(in the rows, 128 means zero)
The rows of T fall into 3 groups, and each row is roughly a mix of its group's hidden directions.
T:
124 150 77 112 158 104 121 139 109 165 127 80 138 118 97 145 89 115 145

122 134 127 111 153 136 134 73 103 105 129 89 116 94 145 134 106 139 69

196 116 134 120 125 153 86 140 125 129 192 112 114 146 123 140 122 135
 127

121 188 139 99 122 117 174 116 93 114 112 120 110 82 159 133 139 141 133

89 134 95 129 136 111 148 119 108 87 103 168 137 120 160 111 149 103 176

168 146 101 136 113 124 78 136 178 105 134 104 116 155 170 134 124 107
 143

138 113 147 107 156 151 140 91 73 125 161 112 122 103 110 137 118 150 77

144 133 141 132 104 118 112 162 176 131 125 93 96 164 149 124 119 120
 187

139 88 81 134 161 124 76 117 146 123 145 115 145 171 106 136 112 104 144

138 123 101 131 136 110 99 157 160 154 128 76 119 166 112 135 97 110 174

134 109 125 121 137 120 110 155 157 150 134 65 96 151 116 124 81 125 167

131 145 160 158 68 138 137 156 147 141 120 183 147 122 138 120 165 131
 117

169 151 139 134 115 142 104 98 159 102 128 138 135 130 156 146 157 137
 61

137 127 164 151 88 155 111 84 129 129 149 131 145 117 136 137 142 140 59

132 157 115 131 135 128 130 88 135 79 101 151 140 117 172 136 161 122 76

121 134 139 149 92 145 116 77 122 100 135 165 153 106 159 126 159 127 81

109 162 116 158 124 122 160 132 103 99 91 152 151 149 156 138 175 95 111

82 129 129 146 112 135 146 77 89 105 119 153 152 92 150 118 141 121 92

101 119 117 140 148 118 155 117 100 111 101 179 162 159 110 137 180 110
 140

113 87 112 123 173 132 124 124 109 159 136 95 134 125 76 128 84 133 95

111 156 88 113 170 112 153 109 114 86 88 146 133 100 158 126 139 119 100

185 129 123 142 118 144 98 162 125 118 166 148 137 179 131 144 162 110
 147

178 138 139 137 97 142 88 115 172 104 145 156 136 148 157 140 165 133
 109

150 104 127 133 123 127 90 128 174 96 136 116 108 181 155 125 134 112
 177

181 138 149 141 115 158 131 161 80 130 178 138 131 148 126 144 155 123
 106

135 114 138 145 81 134 100 131 147 114 150 166 135 156 146 119 159 116
 191

104 117 126 110 178 129 162 103 82 137 118 106 129 105 95 135 108 141 81

124 171 131 142 120 136 153 116 96 104 114 98 122 106 173 134 130 115 65

130 84 125 112 148 137 104 131 134 140 158 80 95 118 114 112 65 140 138

90 132 116 114 128 107 123 100 173 130 92 90 108 89 146 111 82 137 126

137 147 125 135 117 141 117 83 129 95 125 160 149 100 161 133 153 132 61

136 111 153 125 144 150 158 128 59 136 156 161 144 135 89 139 157 137
 109

94 124 125 119 162 109 166 153 107 149 101 76 107 144 102 127 97 120 158

122 121 174 106 127 148 160 99 106 91 135 138 94 90 161 110 131 158 105

145 153 99 136 108 106 99 161 165 144 124 103 129 163 135 138 125 103
 188

108 141 83 101 182 114 154 129 98 118 104 139 130 77 126 119 106 130 105

128 144 150 151 99 142 121 76 134 98 119 135 142 130 162 139 162 125 67

127 134 88 139 135 106 98 115 175 94 97 136 140 168 156 134 150 99 158

98 140 82 104 184 104 165 142 101 115 93 129 122 102 127 118 109 120 140

139 111 117 118 126 125 97 153 150 151 154 76 98 127 123 116 72 129 169

171 121 152 141 81 154 81 115 156 133 171 156 142 128 132 133 147 143
 107

135 109 146 128 104 126 122 182 151 173 144 153 127 134 93 115 121 142
 184

96 125 91 114 156 103 152 156 110 116 107 142 122 129 130 111 122 109
 201

119 144 164 144 106 145 180 167 71 153 133 149 135 110 115 126 143 132
 105

131 84 138 136 112 147 98 155 145 167 164 116 118 106 104 103 74 142 122

124 126 140 145 136 128 146 106 132 92 96 167 149 174 135 143 191 117
 107

116 134 114 114 148 138 144 88 76 113 138 163 150 77 126 129 137 139 82

120 96 84 119 179 130 108 104 96 139 147 117 150 114 88 134 97 124 97

65 121 140 123 144 117 180 105 99 138 89 145 141 98 105 117 128 140 115

136 129 68 140 148 107 90 140 141 151 128 112 160 165 98 149 119 97 151

95 148 114 145 144 120 164 101 95 94 87 145 151 137 148 138 166 104 99

138 135 112 119 127 112 107 158 155 151 134 68 102 143 126 128 88 119
 182

131 134 79 124 155 104 104 145 135 160 125 78 137 153 98 145 97 106 158

129 115 182 149 70 152 132 158 150 143 141 163 119 106 139 102 130 150
 114

119 121 82 107 189 113 126 106 98 135 126 83 133 132 96 145 98 120 122

99 128 112 123 115 101 110 132 197 140 91 111 115 114 141 108 93 130 166

129 131 59 109 171 115 103 104 94 134 144 113 153 109 105 143 104 112
 128

117 87 96 119 190 131 118 89 99 119 134 119 145 138 93 138 113 124 92

138 101 139 107 117 126 99 144 172 165 150 113 106 111 103 112 83 155
 167

89 136 89 119 149 118 151 108 90 99 110 170 145 79 147 110 129 119 124

166 124 143 129 104 156 92 113 138 145 169 149 143 97 117 133 124 153 69

150 141 125 135 108 145 104 90 137 99 141 175 150 100 157 130 155 135 74

154 148 140 151 121 150 152 151 68 116 148 152 145 151 133 146 174 111
 99

77 145 102 139 124 97 137 115 171 115 64 127 134 124 155 116 126 110 144

162 121 155 128 95 143 115 186 137 171 169 127 112 124 108 120 109 145
 154

95 128 116 127 146 102 158 150 122 116 94 108 111 164 134 122 131 103
 198

117 152 111 121 156 129 146 93 110 106 103 130 137 88 143 133 128 133 52
One row of each group comes first, with its name. Which group is each row after those in?
127 142 81 93 193 108 151 154 114 129 106 125 118 95 115 124 98 134 122
R
129 140 95 144 148 120 124 100 123 80 105 146 152 170 155 146 174 94 122
C
150 138 104 131 85 130 81 157 147 150 168 132 129 95 141 113 98 125 168
Q

82 130 145 151 109 138 150 74 92 114 115 128 146 105 145 126 137 122 76
R
113 122 158 166 103 137 149 154 138 158 104 168 160 145 98 131 158 129
 85
Q
163 137 127 114 142 144 112 120 133 145 146 127 134 88 112 138 109 156
 48
R
102 142 128 117 144 129 146 80 111 112 110 89 115 85 150 126 103 136 73
C
155 85 128 99 142 132 83 120 159 145 166 120 115 133 94 125 98 153 162
C
162 111 140 107 155 155 119 93 83 120 178 109 120 119 113 143 120 147 85
C
